Families of rows that turns and mirrors carry onto each other, the same ones carrying the whole set onto itself: the rest of each named row's family, in list order
5 families of 4 rows
j701: 0.52 0.02 -1.07 -0.11 -0.36 5.08 -3.24 2.34 -0.18 -2.23
j439: -0.46 -0.15 -1.47 -0.24 -1.02 4.95 -3.24 2.12 -0.53 -3.08
j216: 0.72 0.55 0.03 -2.41 -0.04 0.76 0.46 1.61 -0.76 -1.72
j864: -0.75 -0.16 -0.87 1.25 -0.35 4.61 -2.67 2.05 -0.83 -2.20
j575: -0.88 0.58 0.84 -2.33 -0.97 0.68 0.01 1.11 -0.91 -1.96
j801: -1.53 -0.92 -1.13 0.23 -0.08 4.85 -2.50 1.82 0.03 -2.21
j711: -0.79 0.25 -1.39 0.17 -0.89 4.80 -3.27 1.17 -0.36 -2.31
j865: -0.58 0.22 0.53 -2.62 -1.16 0.67 -0.43 1.40 -1.32 -2.50
j518: 0.87 0.74 0.96 -2.84 -0.92 1.67 0.81 1.46 -0.52 -1.83
j618: 0.17 0.24 0.91 -2.26 -1.35 0.26 -0.21 1.81 0.05 -1.55
j884: 0.04 -0.24 -0.59 1.47 -0.88 4.38 -3.05 2.60 0.07 -2.29
j886: 0.45 0.22 -0.96 -0.06 -0.65 4.80 -3.88 2.28 0.55 -1.40
j49: 0.26 0.46 0.67 -2.80 -1.65 1.45 0.81 1.06 -0.08 -2.82
j566: -0.45 0.46 -0.47 -2.86 -0.74 1.11 0.44 1.69 -0.48 -2.97
j543: 0.57 0.07 0.96 -2.68 -0.97 0.53 -0.55 2.17 -0.68 -1.37
j353: -0.24 -0.45 -0.74 0.62 -1.40 5.13 -2.85 2.95 1.01 -2.23
j920: -0.45 -1.21 -0.52 0.37 -0.56 4.73 -2.71 2.80 1.14 -1.61
j325: 0.86 0.57 -0.23 -3.07 -0.38 1.13 0.15 2.65 0.11 -1.82
j516: 0.31 0.09 0.13 -2.06 -1.34 0.40 0.28 1.39 -0.07 -2.91
j205: -1.08 0.17 -0.79 0.26 -0.33 5.54 -2.17 2.31 -0.53 -2.02

Same family as j518: j864, j884, j49
Same family as j516: j216, j353, j205
Same family as j701: j439, j575, j618
Same family as j325: j801, j566, j920

Families of rows that turns and mirrors carry onto each other, the same ones carrying the whole set onto itself: the rest of each named row's family, in list order
5 families of 6 rows
j437: 0.36 -0.38 -3.16 -0.94 -3.52 -0.91 -0.15 -0.78 1.75 -1.22 1.48 0.29 -0.33 -0.83 0.76 -0.95 -0.33 -2.15 0.26 -0.90 -0.74
j136: -2.53 0.43 -0.51 -0.09 -2.75 -1.80 0.10 0.28 1.94 -0.58 -0.52 -0.87 -0.45 0.83 -1.19 2.03 -1.16 0.53 -0.48 1.75 -0.20
j479: -1.35 0.20 0.41 -1.99 -1.30 -0.88 0.40 0.51 3.32 -1.70 -1.31 -1.14 -0.20 1.53 -0.02 1.67 -3.13 0.45 -0.79 1.00 -0.36
j642: 1.13 -1.94 0.36 -1.92 -2.07 0.56 0.73 -0.88 -0.45 -1.43 -0.90 -0.36 2.48 1.14 -0.51 -0.25 -0.70 -1.75 1.73 -1.28 -0.71
j948: -2.53 -0.63 0.42 -1.05 -2.36 -1.05 0.43 0.40 3.15 -0.90 0.12 -1.00 0.64 0.32 -0.94 2.17 -2.31 1.29 0.17 0.68 -0.60
j213: 1.07 -2.70 0.28 -1.68 -3.02 -0.14 0.08 -1.41 -0.43 -0.63 0.65 -1.23 1.75 0.36 0.30 -0.91 -1.19 -1.98 -0.39 0.58 -0.37
j719: -0.86 -0.46 0.79 -0.66 -1.23 1.56 2.02 0.05 0.50 -0.53 -0.23 -2.89 -0.43 0.83 -0.79 0.96 1.47 1.15 -0.99 0.65 -1.07
j237: -0.52 0.31 -0.87 -0.65 -2.18 1.65 0.87 0.66 1.49 -0.92 1.40 -1.52 -1.81 0.74 0.55 1.58 0.75 1.17 -1.89 1.74 -1.44
j752: -0.74 0.55 -0.52 -0.27 1.15 0.38 2.08 0.10 2.43 -0.65 -1.98 0.61 -0.14 1.48 0.11 1.95 -0.59 0.08 0.92 -0.09 -1.90
j445: -0.99 -0.43 -1.78 -2.05 -2.16 0.44 -2.10 1.20 0.87 -0.16 -0.04 0.34 -0.26 2.70 0.20 -1.15 -1.28 -1.77 1.33 -0.51 -1.72
j921: -1.06 -0.17 -0.66 -2.51 -2.46 1.93 -0.83 0.95 0.50 0.19 1.09 0.25 -0.09 2.90 0.80 -1.51 -1.07 -0.55 1.42 -1.31 -1.60
j337: -1.21 -0.58 -0.02 -1.10 -2.03 2.08 1.63 1.30 0.70 -0.83 0.75 -1.79 -0.24 1.08 0.08 2.09 1.27 0.96 -2.05 0.70 -0.94
j916: 0.47 0.48 -0.17 -2.35 -1.84 0.92 -0.14 1.08 1.46 -0.70 0.86 0.46 0.20 1.63 2.30 -1.94 -1.10 -1.18 1.26 -1.68 0.25
j799: 0.17 -0.55 -0.22 -1.90 -1.29 2.24 0.02 1.36 0.39 -0.90 0.55 0.77 -0.40 2.24 1.74 -2.11 -1.10 -2.20 0.97 -0.97 -1.00
j738: -0.21 -0.33 -0.28 -0.35 -2.13 0.98 1.39 0.45 0.88 -0.81 0.04 -1.18 -1.54 -0.80 1.03 1.07 0.52 0.33 -1.22 3.34 -1.84
j953: 0.33 -0.13 0.04 -0.59 -0.38 -0.19 4.15 -0.51 1.21 -0.80 -1.41 0.73 -0.78 0.13 -0.16 1.72 -0.29 0.12 -1.09 -0.26 -1.69
j901: -0.69 -0.44 -1.14 -0.79 -0.06 0.65 3.44 0.42 1.77 -1.06 -2.11 0.43 -0.80 1.31 0.16 2.78 -0.37 -0.69 -0.66 -0.56 -1.98
j144: 0.22 -2.75 -0.17 -1.72 -2.39 0.78 0.85 -1.17 0.01 -1.10 -0.49 -0.58 3.02 0.82 0.67 -0.07 -1.31 -2.57 0.09 -0.52 -0.15
j924: -2.02 -0.20 -0.65 -1.56 -2.33 -1.53 0.92 0.25 2.10 -0.60 -1.29 -0.53 0.13 1.99 -0.07 3.13 -2.17 0.36 -1.28 1.62 0.37
j287: -0.83 -0.99 -0.11 -0.09 -1.97 2.46 1.20 0.48 1.21 -0.36 0.31 -2.47 -1.96 0.60 -0.40 1.84 0.45 0.62 -0.38 1.05 -2.12
j767: 1.86 -1.77 0.61 -1.64 -2.92 -0.58 0.69 -1.24 -0.30 0.21 -0.54 -1.27 -0.10 0.23 1.11 -1.46 -1.10 -2.51 -0.25 -0.28 -0.37
j411: -0.59 0.15 -0.40 -0.66 -0.18 -0.19 3.78 -0.65 1.38 0.72 -1.28 0.83 -1.24 1.71 -0.03 1.84 -0.63 0.70 1.06 -0.30 -1.42
j410: -1.36 -0.75 -3.32 -1.75 -3.38 -0.23 1.53 -1.26 -0.02 0.11 1.38 0.96 0.76 1.79 0.45 -0.61 0.48 -1.90 -0.23 -0.90 0.27
j448: -1.62 0.04 -0.76 -2.55 -1.15 -1.26 0.88 0.65 3.48 -1.83 -0.57 -0.89 0.00 -0.16 0.33 0.34 -1.99 1.56 -0.74 1.69 -1.23
j176: -0.64 -0.19 -3.31 -1.81 -2.84 -0.97 1.18 -1.49 1.33 -1.16 1.34 1.52 -0.05 0.85 0.52 -0.97 -0.71 -2.11 0.72 -0.29 -0.24
j970: 1.03 -1.93 0.65 -1.75 -3.50 0.63 0.16 -1.91 -0.33 -0.29 -0.72 -0.68 1.38 1.11 -0.14 0.04 -2.31 -1.89 1.56 0.04 -0.75
j139: -0.14 0.40 0.76 -1.65 -0.87 -0.25 3.97 0.55 0.61 -1.31 -1.72 0.69 -1.38 0.69 0.28 0.23 -0.87 1.00 -0.21 0.64 -1.22
j503: -0.69 -0.33 -1.84 -1.74 -3.25 -0.27 1.00 -1.33 -0.20 0.93 1.85 0.24 0.45 0.81 -0.34 -0.33 1.55 -2.52 0.89 0.45 -0.01
j580: -0.94 -0.84 -1.39 -1.45 -2.33 1.99 -1.07 1.14 0.19 -1.10 -0.32 0.57 -0.37 3.26 1.68 -0.66 -1.58 -2.29 0.57 -0.62 -0.52
j744: -0.98 -0.61 -2.87 -1.62 -3.04 0.10 1.45 -1.81 1.45 0.35 1.62 0.79 0.45 -0.05 -0.23 -0.26 0.18 -2.64 1.51 -0.53 -1.41

Same family as j953: j479, j213, j237, j799, j176
Same family as j410: j337, j901, j144, j924, j580
Same family as j916: j437, j738, j767, j448, j139
Same family as j136: j642, j719, j752, j445, j503

Families of rows that turns and mirrors carry onto each other, the same ones carrying the whole set onto itself: the rest of each named row's family, in list order
5 families of 4 rows
j394: -2.88 -0.86 -0.51 -1.10 -2.65 0.36 0.08 1.24 2.06 0.74 0.55 0.63 1.22 -0.45 2.92 1.79 1.39 1.29 -0.22 0.51 -2.26 -0.16 -2.07 1.85 1.58 1.98 0.81 -0.87 1.73 -0.82 -1.47 0.91 1.46 -0.80
j346: -3.16 -0.75 -0.89 -1.16 -2.49 0.87 0.46 0.94 1.79 0.98 0.87 -0.03 1.39 -1.14 1.97 1.73 1.59 1.68 -0.46 0.68 -0.55 -0.01 -1.51 0.94 1.81 1.66 0.80 0.19 1.44 -0.83 -2.99 1.43 1.56 -0.05
j414: 0.46 -1.98 2.01 -1.78 -3.88 -0.03 -0.38 1.58 0.94 0.27 -1.48 -1.09 0.74 2.46 1.41 -0.70 0.45 -0.91 -0.51 -0.15 -1.69 -1.03 -1.57 1.29 4.22 -2.56 -0.27 3.54 2.50 0.02 -1.62 2.08 1.83 -1.19
j212: -0.32 -1.53 1.09 0.73 -1.95 -2.06 -0.80 1.07 0.03 1.03 -0.54 1.01 2.08 -0.66 2.29 1.08 1.11 1.64 0.84 -0.06 0.69 -2.41 -1.35 1.46 1.79 1.38 -2.66 2.98 1.55 0.80 -3.99 0.09 3.98 0.80
j20: 0.86 -1.12 2.19 -2.06 -4.65 -0.70 -0.20 0.85 1.01 1.32 -1.96 -0.76 1.58 2.94 2.33 0.28 0.78 -0.75 0.90 0.01 -2.95 -0.42 -2.02 1.42 4.36 -1.92 -0.19 3.82 2.11 -0.17 -1.55 1.77 0.96 -1.61
j304: 0.28 1.41 2.87 -3.42 -2.73 -0.64 1.15 -0.37 -2.79 -0.33 -1.78 0.66 2.61 1.02 0.51 3.01 1.88 0.38 1.94 -0.28 -0.69 -0.60 -0.89 3.20 3.29 -0.68 -2.00 1.18 1.56 -0.59 -1.54 1.92 0.60 -2.02
j800: 0.02 0.62 3.25 -2.75 -3.06 -0.01 1.42 0.47 -3.14 -0.06 -2.30 0.03 1.27 -0.24 0.69 2.42 2.67 -0.14 2.23 -0.84 -1.49 -0.34 -0.89 2.62 3.25 0.13 -2.62 2.01 2.05 -0.41 -0.62 1.67 1.26 -1.84
j700: 0.98 -0.51 1.22 -2.11 -3.73 -0.52 -1.19 1.41 0.09 0.24 -1.68 0.37 0.00 2.43 2.07 0.45 0.94 -0.21 -0.64 -0.99 -1.71 -0.67 -2.36 0.51 4.92 -2.50 0.41 4.31 2.21 -0.54 -1.82 1.59 1.78 -0.91
j828: -0.57 -0.90 1.56 0.68 -2.26 -2.96 -0.47 1.39 0.93 0.78 -1.20 1.55 2.95 -0.02 1.53 3.15 0.77 0.64 -0.36 -0.75 0.39 -2.09 -0.97 1.82 0.09 1.46 -1.44 2.66 0.93 0.61 -4.33 0.75 3.57 -0.17
j397: -3.24 -1.07 -0.82 -1.27 -2.62 -0.49 -0.07 0.36 0.62 0.67 1.06 1.57 1.80 0.65 2.77 2.23 2.17 2.02 0.09 1.10 -1.01 0.19 -1.53 1.89 1.45 0.95 1.10 -0.31 2.88 -1.68 -2.15 1.01 1.23 -0.04
j400: -0.20 0.49 3.33 -3.04 -3.24 -0.50 0.97 0.55 -2.87 -0.20 -3.33 0.45 1.92 0.78 1.14 2.29 1.73 0.83 1.92 -1.77 -1.40 -0.26 -0.57 3.18 4.00 -0.24 -1.88 1.81 1.98 -0.51 -1.21 1.60 0.87 -1.91
j36: 0.82 0.43 2.28 -2.86 -3.71 -0.07 0.11 0.15 -3.58 -0.09 -2.95 0.14 2.44 0.75 0.51 3.19 1.23 -0.74 1.09 -1.17 -1.75 -0.14 -0.88 3.08 3.44 0.29 -1.40 1.71 2.74 -0.31 -1.21 1.23 0.82 -1.85
j522: -1.32 -0.87 1.23 0.06 -2.16 -2.60 -0.15 1.21 0.60 0.76 -0.44 2.01 1.43 -0.75 2.68 2.05 2.22 2.18 -0.05 -0.06 0.58 -2.50 -1.64 1.40 0.02 1.04 -2.34 3.01 1.17 0.36 -4.29 1.58 3.52 -0.39
j766: -2.37 -0.01 -0.49 -0.80 -1.84 1.73 0.03 0.68 2.06 1.13 0.54 0.51 1.54 -0.93 2.92 1.90 1.66 1.94 -0.92 0.17 -1.24 0.43 -1.08 2.14 1.61 0.84 1.11 0.26 1.73 -1.18 -2.47 1.17 1.59 -0.15
j61: 0.16 -0.91 1.33 -1.88 -5.46 -1.00 0.26 1.03 0.77 0.85 -1.50 -0.25 0.57 2.88 2.20 -0.39 0.22 -1.24 0.79 -0.26 -1.42 -0.12 -2.30 1.44 3.24 -2.40 -0.12 3.90 2.23 -0.41 -1.45 1.85 1.03 -1.84
j278: -0.77 -0.23 1.08 -0.03 -2.54 -2.63 -0.91 1.24 0.95 -0.10 -0.74 2.32 2.20 -0.78 1.44 2.36 0.97 1.61 -0.27 0.46 0.77 -1.55 -0.75 1.12 -0.31 1.55 -1.88 2.94 1.34 0.75 -3.55 0.58 3.10 0.34
j352: 1.07 0.44 2.08 -2.88 -3.41 -1.13 1.51 -0.24 -2.68 0.06 -2.99 -0.20 2.48 0.47 0.95 2.98 2.08 -0.02 0.95 0.03 -0.92 -0.96 -1.56 2.83 4.18 0.45 -1.30 0.12 1.65 0.28 -0.69 0.65 1.06 -2.22
j929: -2.57 -0.86 -0.12 -0.82 -2.92 0.25 1.64 0.49 1.84 1.15 1.33 1.20 1.42 -0.66 2.33 1.39 2.16 2.37 -0.50 1.20 -0.70 0.40 -1.70 2.25 1.56 1.37 1.04 0.26 2.24 -0.44 -2.45 1.22 2.50 -0.28
j403: 0.63 -0.20 1.64 -1.87 -4.30 0.02 -1.14 1.48 -0.07 0.55 -2.03 -0.73 1.92 2.52 2.26 -0.34 0.80 -1.76 0.30 -1.05 -1.92 -0.33 -2.14 1.04 4.46 -2.13 -0.06 3.58 1.39 -0.67 -1.57 0.63 0.97 -1.59
j285: -0.21 -0.14 1.17 0.96 -2.63 -2.81 -0.33 1.07 -0.17 0.04 -0.57 1.85 1.76 -0.77 2.63 2.34 0.27 1.69 0.47 -0.74 -0.16 -1.46 -0.39 1.11 1.04 1.53 -1.57 3.80 0.74 0.53 -4.39 0.80 3.53 0.38

Same family as j397: j212, j700, j352
Same family as j766: j800, j828, j61
Same family as j400: j346, j20, j278
Same family as j36: j522, j929, j403

